One turn moves each row of this set onto another row. After a few examples, where does it send each row asked below?
K_541: [ -9  21 -16   3   0  24  18   5  17 -10  -6  29 -30   6  15   2  -2 -12
   2 -10  20   3   0  20   7   8  17  15 -10  -8  -9  -7 -22   3   7 -10]
K_603: [-18   5   2  -1  -6 -11   2 -14 -21   2  -1 -14 -25  -4  17  14   5   1
   4  15 -13  10  -5   9 -11   4 -41  -9 -17   4 -13  -5 -25   0  -6   8]
K_604: [ -4   0  13   2  17  25  16 -13  -2  -8 -12   9  12   8  23   3  15  -3
   4 -11  -5  13  30  10 -19 -24 -32  -7  -2  -3  -6   6  -8  -8  -4  16]
K_353: [ -6   8   2   1  17  23   4  -8  -4 -14  -3  15  12  13  15  -4   1 -11
   3 -20 -10   2  28  16 -21 -16 -28  -1  -6 -11  -4  16  -9   4  -1  18]
K_451: [  3  18  -6   5   7  -3  -1   9  34  20  -2  21  -1 -21   8 -17   6  -5
 -13   2 -22  14  20   8 -15  16  34  16 -22  -2 -19  -1   1  -7  -1  -4]
K_944: [  4   4   8   5  10  -1   6  11  37  28  -8  11 -11 -19  10 -22   8  -2
 -11   3 -10  15  33  -6 -12  14  25  16  -4  10 -24  -7   3 -20  -2  -6]
K_479: [ -7   9  -3   3   2  27  28   4  19  -1 -15  21 -36   5  22   3   8  -6
   4  -4  29  10   9   9  10   2  10  13   0   3 -14 -17 -20 -11   6 -13]
K_166: [-15   1  -2   6 -10 -10 -10  -3 -21  -8   9 -15 -24   4  18   3  -7  -5
   1   3 -13   2  -3  15  -3  15 -36   2 -21  -4 -16   1 -24  -1  -8   6]
K_175: [  7  -4   4  -4 -14 -25  -1  10  -2  13 -13 -32   6 -10   8 -19   2 -12
 -16  28 -14   6   7  15 -19  -4  16 -11 -28  -4   0  -2 -25  -6   2 -14]
K_868: [ 13   2   6  -8  24  -6   4 -16 -44   3 -14  11 -22 -10   9  -7  21   1
   4   3   4   7  31   0  -2   6  50  -3   4   4 -17  -5  -2  -3   1  -4]
K_501: [  3  -4   4 -12  -8 -26  -1  11  -4  22 -15 -32  -4  -9   1 -22  -3 -15
 -11  28 -11   0  16   6 -27  -6  10 -12 -15   2   0  -1 -26  -1  11 -14]
K_192: [ -1  25   4 -19 -40   3  14 -31 -27  -3 -14  -3   8  -4 -18  -4  13  -2
   6  -1  16   8  31  -8 -22  -1  15   7  -4   0   1  -3 -13  -1  10   5]
K_83: [ -2  18  -1  -4  15  -5   8   2  34  31 -12  22 -11 -26  -2 -13   9  -3
  -7  11 -19  12  24  -5 -27   7  25   6  -4  10 -14  -1  -1  -2   4   0]
K_995: [  1   3   3   0  14  27   8  -5  -7  -5  -2   7  14  16  30  -7   9 -10
   5 -21  -2  11  39  16 -15 -17 -30   3 -13 -12 -13   0 -10  -9   6   7]
K_519: [-15  18  -7  -1   7  23  27  -4  21  -4 -18  30 -37  -1   8  10   5  -6
   5   2  21   5  -3   9  -1  -2  11   3   6   4  -3  -4 -21   6   4  -3]
K_152: [  5  18   8  -4 -48   5   8 -25 -23 -19  -9  -5  17  -1 -10  -6  14   1
  -1  -8  13  12  23   1  -7   6  24  13 -15  -8  -2   0 -10 -10  -5   5]
K_783: [  5 -15  13  -1 -12 -25  -4  16   1  12 -14 -36  -3  -6   4 -26  -4 -13
 -17  24  -9  -1  14   6 -16  -1  12  -7 -13   3  -2   3 -23 -10  -1 -13]
K_790: [ 13   6   4  -4  22  -7   1 -17 -43  -5 -11  15 -16 -12   8  -4  21   1
   2   3  -1   6  22   7  -1   8  55  -4  -2   0 -14   0  -1   1  -3  -2]
K_260: [ 14   0   6  -3  21  -5  -2 -11 -43  -5  -9  10 -19  -7  10 -11  18  -1
   1  -2   3   4  30   4   4  12  54   1   1   0 -18  -2   0  -5  -2  -4]
K_909: [  2   7  16  -9 -42   6  10 -20 -21 -10 -12 -12   3   4 -15 -15   7  -1
   2 -10  23   4  39 -13 -10   6  14  15   7   2  -5   0  -8 -15   0   5]
K_563: [-13  -2   3  -2  -8  -8  -1  -4 -23   8   4 -21 -31   4  24   3   0  -4
   6   7  -3   7  11   5  -5  10 -44   2 -15   3 -22 -12 -26 -10   2   0]

K_166 goes to K_603
K_995 goes to K_353
K_479 goes to K_541
And these:
K_152 goes to K_192
K_451 goes to K_83
K_260 goes to K_790
K_783 goes to K_175

